In the data rows, 128 means zero.
What is the hidden score of each row? Scores go from 0 to 30, and 15 is about the middle. The score is a weighted sum of the row's numbers plus the product of two more (or one squared), each taken from its middle value.
{188, 171, 133, 141, 171, 155, 143, 156, 186, 160, 156, 153, 161, 169,
 148, 186, 169, 137, 148, 164, 198, 155, 187, 149} -> 15
{165, 203, 178, 171, 189, 168, 175, 176, 192, 169, 177, 168, 154, 170,
 168, 178, 200, 151, 192, 163, 200, 167, 203, 150} -> 19
{155, 176, 170, 176, 168, 152, 162, 177, 141, 190, 164, 197, 154, 166,
 192, 142, 137, 206, 157, 176, 152, 167, 182, 187} -> 10
{150, 136, 139, 134, 139, 152, 152, 167, 148, 119, 180, 138, 150, 142,
 159, 134, 132, 137, 138, 136, 114, 131, 167, 139} -> 26
{107, 106, 150, 129, 116, 113, 131, 114, 120, 120, 115, 133, 136, 113,
 128, 121, 108, 141, 112, 128, 106, 104, 100, 120} -> 17
{156, 170, 134, 165, 171, 166, 148, 162, 153, 151, 141, 149, 124, 155,
 154, 174, 168, 140, 156, 157, 172, 158, 157, 140} -> 15
{109, 106, 124, 124, 115, 118,  97, 117, 130, 164, 136, 150, 117, 111,
 123, 115, 112, 164,  99, 120, 153, 180, 123, 159} -> 19
{130, 104, 105, 112, 102, 127, 125, 129, 123, 112, 132,  95, 118, 107,
 120,  92, 101,  95, 119, 117,  97, 127, 139, 116} -> 21
{119, 104, 159, 117, 124, 125, 150, 116, 117, 142, 117, 149, 151, 141,
 132, 137, 122, 154, 125, 123, 122, 134, 101, 114} -> 15
{142, 161, 166, 191, 151, 194, 155, 176, 138, 158, 148, 173, 171, 155,
 184, 154, 153, 193, 134, 174, 151, 161, 194, 186} -> 22
{137, 137, 169, 139, 133, 129, 144, 125, 132, 140, 147, 150, 143, 148,
 148, 123, 118, 114, 119, 127, 123, 157, 147, 121} -> 17
{108, 122,  97, 103, 122, 103, 109, 142, 134, 100, 133, 109, 106, 125,
  88, 113, 138, 100, 126, 119, 138,  79, 112, 109} -> 25
{133, 173,  98, 147, 196, 131, 118, 131, 119, 154, 117, 116, 118, 115,
 114, 107, 228, 139, 133, 123, 227, 132, 125, 123} -> 14
{166, 175, 191, 157, 140, 161, 184, 154, 163, 183, 169, 194, 189, 171,
 171, 171, 161, 170, 177, 165, 157, 189, 180, 175} -> 14
{ 82,  90,  93, 137,  90, 153, 136, 116, 109,  91, 104,  84, 108,  98,
 157,  95,  87, 142,  90, 115,  84,  77,  94, 134} -> 15
{195, 152, 146, 136, 138, 155, 183, 169, 154, 141, 154, 146, 144, 159,
 173, 155, 167, 143, 143, 181, 146, 128, 166, 147} -> 5
{108, 152, 105, 168, 194, 123, 108, 123, 120, 165, 141,  93, 103, 122,
 127, 112, 220, 144, 156, 137, 205, 125, 106, 153} -> 17
{106, 137, 113, 117, 145,  96,  95, 115, 112, 145,  99, 112, 111,  96,
 100, 110, 205, 125, 110,  75, 190,  82,  80,  80} -> 9
{153, 168, 151, 147, 165, 129, 151, 163, 165, 151, 157, 153, 164, 165,
 149, 196, 168, 142, 158, 165, 179, 144, 167, 143} -> 16
{160, 130, 152, 128, 136, 120, 149, 128, 142, 114, 120, 128, 174, 144,
 158, 118, 116, 119, 135, 157, 109, 158, 121, 116} -> 12
{ 98, 134,  77, 108, 161,  85,  94, 107,  94, 132,  93,  75,  79,  77,
  83,  93, 182,  93,  93,  70, 210,  82,  91,  89} -> 15
{119, 118, 106, 129, 136, 119, 107, 121, 113,  99, 122,  94, 103,  94,
  91, 125, 123,  95, 129, 115, 115,  95,  98, 107} -> 15
{ 86, 136,  89,  95, 106,  71,  85, 108, 108,  83, 100,  87,  82, 111,
  94, 129, 131,  93, 126, 102, 118,  89, 118,  85} -> 10
{134, 127, 111,  93, 103,  82,  90, 106, 119, 104, 106, 104, 129, 118,
  85, 111, 116,  96, 104, 111, 127,  94, 108,  92} -> 11
{171, 146, 135, 160, 123, 191, 151, 203, 154, 132, 149, 148, 135, 125,
 147, 129, 141, 137, 142, 159, 103, 118, 167, 149} -> 21
{203, 208, 177, 155, 161, 167, 178, 155, 207, 135, 170, 174, 196, 212,
 198, 187, 170, 153, 167, 180, 204, 189, 159, 165} -> 16
{136, 153, 149, 177, 185, 161, 145, 160, 144, 179, 153, 148, 118, 148,
 150, 164, 177, 162, 166, 147, 172, 148, 164, 150} -> 13
{ 92, 114, 148, 107,  98, 106, 114, 114, 111, 119, 139, 148, 151, 138,
 112, 116,  91, 109, 100, 109, 120, 139,  99, 102} -> 22
{173, 164, 106, 147, 142, 168, 117, 156, 141, 128, 181, 142, 136, 142,
 146, 159, 141, 129, 169, 156, 111, 119, 134, 129} -> 3
{165, 173, 129, 161, 178, 154, 129, 159, 160, 128, 142, 142, 134, 151,
 128, 162, 165, 132, 180, 149, 149, 135, 179, 153} -> 16
{137, 147, 187, 169, 170, 166, 185, 164, 152, 163, 175, 197, 190, 162,
 168, 169, 151, 202, 156, 181, 150, 161, 171, 167} -> 20
{132, 146,  89, 111, 138,  97,  80, 120, 133, 132, 114, 103, 111, 123,
 123, 154, 164, 113, 119, 131, 140, 109, 138,  92} -> 2
{ 87,  87,  94,  80,  86,  67,  74,  62,  84, 111,  85,  92,  78,  95,
  80,  95,  75,  93,  82,  87, 101, 101,  75,  90} -> 7
{163, 188, 164, 155, 152, 168, 153, 165, 178, 161, 171, 122, 180, 171,
 151, 175, 184, 174, 152, 164, 164, 153, 167, 156} -> 19
{110, 124, 128, 142, 132, 121, 138, 135, 137, 180, 146, 173, 115, 135,
 107, 132, 123, 190, 121, 127, 130, 162, 125, 145} -> 18
{114,  86,  93, 114,  82, 142, 116, 134, 124,  94, 108,  90, 130,  90,
 133,  94,  91, 128,  88, 133, 102,  82, 124, 137} -> 18
{113, 112, 107, 110, 116,  96,  89, 107, 107,  78, 114, 112,  90, 121,
 108, 123, 130, 107, 110, 114, 134, 114, 119,  98} -> 10
{ 77, 112,  76,  95, 107,  73,  92,  91,  81,  98,  99,  60,  62,  72,
  79,  73,  98,  80,  95,  86, 123,  73, 103,  91} -> 13
{ 74,  54,  65,  93,  70, 101,  97,  94,  76,  81,  69,  86,  77,  66,
  97,  78,  81, 137,  66, 112,  73,  70,  96,  99} -> 10
{108, 155, 130, 164, 176, 137, 122, 141, 125, 124, 146, 122,  96, 115,
 100, 162, 152, 115, 154, 144, 147, 101, 141, 127} -> 19
{121, 139, 127, 169, 122, 184, 138, 141, 129, 137, 135, 111, 134, 133,
 148, 123, 118, 157, 120, 158, 137, 127, 140, 163} -> 21
{ 81,  87, 121, 108,  79,  98,  94,  96, 111, 107,  96, 117, 114,  94,
  87,  91,  79, 101,  82,  71,  86, 114,  97,  96} -> 26
{149, 156, 141, 156, 164, 149, 133, 162, 135, 163, 136, 149, 136, 164,
 156, 137, 117, 144, 164, 157, 131, 137, 157, 180} -> 13
{191, 191, 171, 220, 183, 211, 173, 186, 186, 234, 183, 197, 180, 194,
 191, 168, 162, 240, 193, 204, 163, 202, 219, 255} -> 14
{127, 130, 140, 172, 169, 161, 106, 137, 130, 177, 135, 138, 132, 120,
 126, 115, 169, 162, 196, 116, 162, 127, 125, 175} -> 15
{100, 120, 124,  96, 106, 121, 168,  97,  86, 107, 130, 134, 157, 124,
 131,  86, 104, 100,  95, 112,  97, 127, 124,  83} -> 15
{139, 140, 139, 103, 133, 110, 118, 126, 153, 129, 117, 120, 127, 152,
 119, 153, 122, 115, 107, 132, 153, 131, 119, 123} -> 21
{213, 183, 175, 177, 172, 218, 175, 196, 191, 171, 194, 177, 173, 169,
 187, 185, 157, 154, 168, 198, 161, 189, 200, 172} -> 20
{133, 117, 129, 109, 110, 113, 164,  94,  84,  79, 109, 121, 158, 122,
 141, 103, 105,  99,  91, 141,  86, 125, 126, 100} -> 7
{118, 119, 103,  83, 125, 107,  94,  98, 126, 104, 125,  92, 108, 126,
 104, 131, 136, 115, 112, 126, 127, 105, 123, 103} -> 10
{105, 114, 120, 113,  92, 118, 107,  95, 100, 120, 105, 124, 105, 114,
 117,  89, 101, 105, 110, 101, 101, 103, 110, 112} -> 9
{140,  76,  92,  75,  71, 101, 108, 107,  87,  90,  88,  92, 125,  71,
 114,  76,  74,  80,  73, 118,  64,  88, 116,  74} -> 4
{157, 126, 127, 125, 143, 151, 123, 160, 141, 133, 137, 126, 127, 132,
 123, 154, 121, 121, 156, 134, 109, 107, 162, 140} -> 15
{122, 157,  79, 114, 130,  95, 103, 126, 115, 124, 115, 105,  89, 113,
  92, 120, 126, 102, 120, 100, 142, 108,  93, 101} -> 11
{ 98, 105, 105, 134, 102, 109, 105, 106, 129, 128, 108, 113, 109, 109,
 108, 112,  89, 106, 111, 105, 103, 114, 101, 116} -> 18
{132, 123, 115,  75,  98,  78, 141,  78, 101,  90,  98, 100, 151, 127,
 137, 106, 112, 103,  96, 100, 101, 128,  99, 103} -> 9
{130, 122, 113, 106, 117,  98,  91, 119, 126, 105, 105, 107, 132, 112,
  86, 121, 130,  98,  95, 103, 147,  91, 116,  86} -> 18
{128, 160, 179, 139, 156, 143, 139, 134, 162, 169, 167, 169, 161, 169,
 150, 159, 144, 158, 146, 149, 168, 188, 156, 154} -> 20
{ 55,  76,  91,  67,  77,  82,  67,  80,  76, 101,  87, 105,  75,  96,
  71,  72,  66, 124,  52,  72,  88,  97,  56,  85} -> 16
{143, 156, 164, 145, 162, 173, 161, 170, 163, 208, 165, 187, 149, 148,
 143, 134, 149, 186, 138, 146, 158, 207, 148, 172} -> 24
{113, 143, 154, 164, 129, 139, 133, 141, 152, 184, 123, 154, 144, 147,
 127, 121, 119, 200, 156, 135, 127, 163, 138, 175} -> 21
{176, 156, 142, 136, 185, 157, 131, 172, 120, 127, 158, 121, 141, 165,
 125, 159, 183, 126, 185, 133, 136, 117, 157, 137} -> 12
{170, 110,  99, 131, 128, 147, 126, 166, 115, 100, 152, 120, 117, 108,
 161, 128, 105, 100, 131, 136, 104, 114, 131, 152} -> 15
{110, 107, 100, 125, 164, 129,  71, 128, 109, 117, 116,  71,  66, 108,
  87, 134, 126,  87, 142, 101, 104,  97, 134, 118} -> 15
{ 90,  69,  95, 123,  94, 147, 132,  95,  84, 103,  92, 120, 113, 105,
 149, 113, 100, 131,  92, 120,  92, 105, 125, 140} -> 10
{ 96, 119, 141, 115, 114,  91, 125, 113, 104, 101, 118, 131, 130, 123,
 133,  91, 111, 110,  92, 105, 108, 112, 105, 106} -> 16
{116, 108, 121, 101, 118, 128, 133, 113,  97, 123, 131, 115, 153, 117,
 126,  97,  89, 110, 110, 154, 119, 105, 111, 130} -> 11
{138, 130,  97, 124, 130, 113, 106, 148, 123, 110, 123, 118, 101, 117,
  87, 140, 145, 113, 147, 115, 149,  99, 112, 101} -> 12
{103, 109, 140, 112, 108, 102, 143, 113, 115, 163, 133, 167, 110, 113,
 124, 112, 131, 140, 120, 131, 139, 151, 123, 115} -> 11
{ 59,  91,  81, 105,  85,  56,  89,  84,  80, 118,  93, 109,  79,  92,
  85,  89,  91, 147, 100,  85,  67, 119,  49, 141} -> 13
{131, 134, 122, 148, 112, 120, 109, 127, 147,  96, 121,  97, 106, 109,
 110, 134, 135, 111, 138, 123, 122, 122, 154, 107} -> 16
{162, 157, 195, 139, 135, 144, 211, 110, 161, 135, 144, 197, 172, 155,
 175, 134, 137, 164, 149, 130, 122, 142, 119, 137} -> 15
{ 94,  66, 123, 113, 108,  91,  96, 104,  85, 157, 129, 114,  89,  76,
  97, 101,  93, 153,  90,  76, 126, 137,  95, 111} -> 14
{104, 127, 117,  94, 117,  89,  93, 102, 120, 104, 116,  84, 102, 128,
 104, 102, 119, 113,  76, 110, 119, 108,  96,  96} -> 14
{ 97, 123,  85, 104, 108,  99,  77, 105, 105, 110, 126,  97, 109, 114,
 112, 129, 142,  99,  96,  97, 137, 103, 105,  88} -> 8
{173, 128, 127, 116, 123, 140, 137, 166, 138, 106, 128, 130, 132, 101,
 142, 114,  96, 121, 121, 155, 128, 118, 147, 141} -> 16
{108, 126, 139, 104, 110,  94, 153, 132, 122, 110, 139, 153, 142, 125,
 127, 119, 100, 116, 124, 123, 113, 130, 134, 133} -> 26
{196, 189, 228, 189, 176, 175, 183, 188, 191, 234, 208, 228, 173, 174,
 213, 180, 180, 221, 175, 164, 215, 220, 189, 168} -> 16
{ 80,  69, 144,  88, 102, 103, 105,  79,  91, 108, 106, 120, 120,  97,
  99, 102,  82,  92, 104, 108, 100, 117,  92,  91} -> 14
{131, 114,  82,  78,  83,  81, 109,  77, 127,  77,  76,  92, 116, 127,
  83, 115, 125,  93,  70, 107, 112,  97,  68,  94} -> 11
{108,  97, 135, 110, 126, 110, 114, 113, 125, 142, 114, 146, 103, 118,
 120, 115,  91, 161, 109, 121, 103, 129, 129, 127} -> 14
{156, 122, 104, 117, 114, 126, 119, 144, 140, 108, 144, 125, 116, 123,
 166, 130, 140, 113, 124, 136, 108,  91, 113, 124} -> 6
{115, 128, 178, 113, 107, 122, 131, 133, 126, 125, 146, 165, 152, 160,
 134, 117, 103, 126, 155, 121, 144, 161, 142, 128} -> 21
{156, 154, 132, 182, 193, 187, 141, 163, 161, 147, 173, 141, 148, 147,
 161, 180, 149, 139, 190, 141, 126, 150, 180, 168} -> 20
{136, 107,  89, 150,  82, 164, 127, 129, 100,  86,  81,  93, 127, 102,
 134,  98,  82, 123, 109, 111,  98,  94, 101, 144} -> 20
{134, 170, 139, 175, 174, 154, 140, 150, 127, 175, 140, 141, 133, 151,
 132, 170, 193, 159, 160, 135, 195, 135, 153, 150} -> 14
{107,  94, 105, 105, 127, 134, 110, 128, 127,  87, 113, 117,  95,  81,
  91, 143, 109,  79, 146,  95,  73,  93, 135, 113} -> 23
{174, 196, 151, 191, 204, 179, 177, 180, 180, 178, 198, 158, 172, 152,
 173, 196, 196, 164, 186, 159, 185, 170, 180, 190} -> 20
{138, 124, 131, 138, 131, 129, 131, 120, 124, 170, 138, 152, 119, 131,
 137, 129, 115, 191, 123, 132, 115, 151, 133, 171} -> 9
{ 69, 103,  82, 132, 139,  85,  99,  95,  81, 127,  69,  84,  74,  84,
  75,  92, 155,  90, 117,  91, 159, 101,  76,  92} -> 12
{176, 202, 182, 160, 175, 160, 168, 172, 187, 164, 173, 175, 164, 189,
 165, 188, 198, 169, 186, 171, 188, 163, 179, 177} -> 15
{185, 186, 144, 170, 189, 182, 137, 204, 174, 164, 173, 157, 163, 169,
 169, 176, 185, 157, 199, 182, 179, 173, 178, 171} -> 17
{130,  74, 109,  88,  71, 100, 130, 102, 102,  85, 113,  94, 136, 102,
 111,  64,  66,  91,  98, 112,  70,  91,  91,  97} -> 14
{112, 158, 133, 132, 181, 139, 115, 145, 123, 148, 132, 125, 113, 130,
  96, 128, 210, 124, 124,  94, 193, 116, 131, 122} -> 21
{ 78,  67,  82,  84,  67,  76,  86,  85,  65, 102,  93, 115,  63,  76,
  75,  84,  89, 129,  63,  89,  71, 105,  79, 105} -> 8
{109, 126, 111,  86,  86,  78, 102,  80, 111,  90, 112, 105, 113, 106,
  86, 108, 119, 105, 103, 103,  84, 118,  85,  92} -> 8
{156, 138, 106, 141, 121, 175,  98, 147, 147, 100, 143,  97, 123, 125,
 144, 128, 121,  98, 153, 132, 114, 110, 158, 142} -> 13
{ 92, 111,  89, 152,  91, 110,  99, 106, 116, 147, 107, 113,  85, 102,
 115,  89, 104, 152, 121, 122,  88, 128, 110, 188} -> 11
{145, 141, 140, 138, 151, 135, 124, 129, 142, 132, 141, 125, 136, 144,
 134, 145, 140, 136, 107, 144, 156, 122, 149, 127} -> 16
{ 90,  91, 113, 102,  78, 113, 105, 102, 106, 123, 113, 121, 111, 116,
 102, 130,  94, 142, 107, 130,  95, 132,  86, 120} -> 12
{ 73, 110,  87, 132, 128, 101,  96, 128,  97, 123,  81,  89,  77,  78,
  87,  89, 129, 112, 152, 103,  95,  76,  75, 146} -> 16
{142, 108, 122,  85,  75, 103, 142, 101,  90, 111,  88,  89, 130, 124,
 112,  74,  77,  93,  74, 128,  81, 124, 110, 105} -> 10
{178, 190, 167, 180, 174, 152, 151, 185, 180, 175, 178, 179, 190, 175,
 166, 200, 184, 165, 167, 185, 199, 166, 194, 159} -> 16
{158, 109,  97, 107, 121, 132, 133, 127, 127,  91, 108, 119, 143, 107,
 133, 124, 115,  86, 117, 132, 100, 104, 116, 104} -> 11
{130, 150, 128, 122, 146, 111, 133, 137, 143, 118, 143, 100, 120, 136,
 109, 157, 155, 112, 120, 127, 143, 117, 144, 121} -> 18
{ 90,  85, 157,  75,  96,  91, 139,  96,  89,  80,  99, 119, 120, 118,
 134,  80,  93,  99,  91,  98,  95, 111,  92, 101} -> 17
{ 91,  96,  76,  81, 112,  81,  74, 105, 116,  92, 101,  81,  94, 106,
  77,  94, 121,  85, 108,  82, 120,  85,  92,  60} -> 22
{ 98, 142, 168, 107, 103, 102, 126, 113, 115, 137, 142, 143, 127, 142,
 122, 146, 116, 132, 118, 137, 130, 149, 135, 121} -> 17
{180, 133, 141, 143, 157, 178, 158, 178, 177, 131, 159, 151, 160, 137,
 169, 149, 133, 119, 134, 187, 123, 145, 172, 144} -> 18
{122, 137, 147, 121,  97, 109, 152, 116, 109, 134, 143, 159, 159, 136,
 142, 119, 109, 110, 114, 138, 106, 125, 125, 104} -> 9
{219, 195, 184, 169, 171, 164, 199, 159, 196, 158, 168, 189, 216, 211,
 212, 204, 184, 160, 157, 179, 158, 184, 149, 162} -> 15
{ 76, 108,  86,  84,  98,  87,  79, 116, 111, 103,  87,  82,  70,  91,
  70, 110, 119,  64,  98,  83, 114,  69,  72,  63} -> 18
{101, 117,  92, 107, 127, 119, 120, 133, 112, 119, 104, 102, 104, 137,
 124, 123, 144, 103, 119,  98, 110, 114, 118, 110} -> 19
{ 93,  97, 105, 103,  85,  64, 107,  88,  98, 117,  96, 131, 117, 122,
 108, 104, 115, 106, 126,  82, 100, 103, 112, 111} -> 15
{156,  97, 104, 106, 113, 123, 116, 116, 115, 106, 122,  97, 107,  99,
 129, 127, 110,  96, 125, 117,  81,  77, 127, 112} -> 3
{110, 113, 104, 130,  98, 112, 111, 108, 130, 142, 109, 131,  99, 119,
 107, 104, 100, 171, 110, 129,  99, 121, 110, 172} -> 12
{189, 209, 192, 188, 191, 189, 167, 204, 195, 203, 182, 175, 176, 217,
 183, 209, 209, 156, 176, 184, 240, 181, 194, 169} -> 25
{151, 149, 156, 172, 160, 188, 168, 139, 158, 180, 159, 157, 177, 165,
 182, 146, 148, 197, 157, 196, 157, 160, 216, 191} -> 13
{169, 159, 145, 137, 147, 125, 137, 143, 178, 140, 154, 123, 180, 174,
 153, 186, 163, 134, 117, 143, 161, 158, 142, 143} -> 19
{133, 133, 136, 144, 115, 126, 142, 140, 128, 166, 136, 143, 121, 135,
 125, 127, 130, 177, 121, 144, 143, 171, 132, 161} -> 14
{130, 157, 126, 133, 122, 133, 110, 141, 130, 134, 128, 120, 113, 149,
 120, 148, 164, 116, 133, 141, 157, 116, 139, 116} -> 13
{120, 142, 182, 115, 133, 136, 141, 129, 128, 138, 130, 182, 151, 155,
 139, 146, 129, 126, 119, 147, 143, 147, 135, 135} -> 24
{115, 110, 107, 168, 122, 141, 124, 122, 124, 149, 134, 138, 105, 129,
 112, 137, 125, 190, 138, 127, 117, 142, 162, 208} -> 18
{153, 134, 125, 125, 129, 147, 157, 145, 142, 112, 108, 113, 138, 127,
 140, 114, 110, 122, 113, 140, 126, 125, 151, 119} -> 18
{128, 156, 131, 120, 133, 105, 142, 113, 145, 124, 136, 127, 157, 148,
 123, 174, 146, 115, 133, 150, 152, 134, 146, 144} -> 14
{143, 149, 173, 136, 146, 170, 150, 151, 138, 195, 183, 167, 134, 165,
 165, 131, 149, 208, 149, 133, 164, 184, 145, 158} -> 12
{137, 180, 201, 139, 161, 138, 150, 132, 152, 146, 165, 186, 156, 159,
 158, 156, 134, 142, 129, 134, 157, 183, 148, 143} -> 29
{136, 135, 115, 114, 138, 118, 135, 132, 134, 128, 122, 109, 132, 127,
 133, 155, 156, 127, 124, 131, 141, 120, 154, 137} -> 15
{128, 119, 103, 120, 135, 109, 117, 148, 132, 129, 119, 119, 116, 108,
 115, 151, 135, 108, 157, 132, 102, 104, 144,  96} -> 12
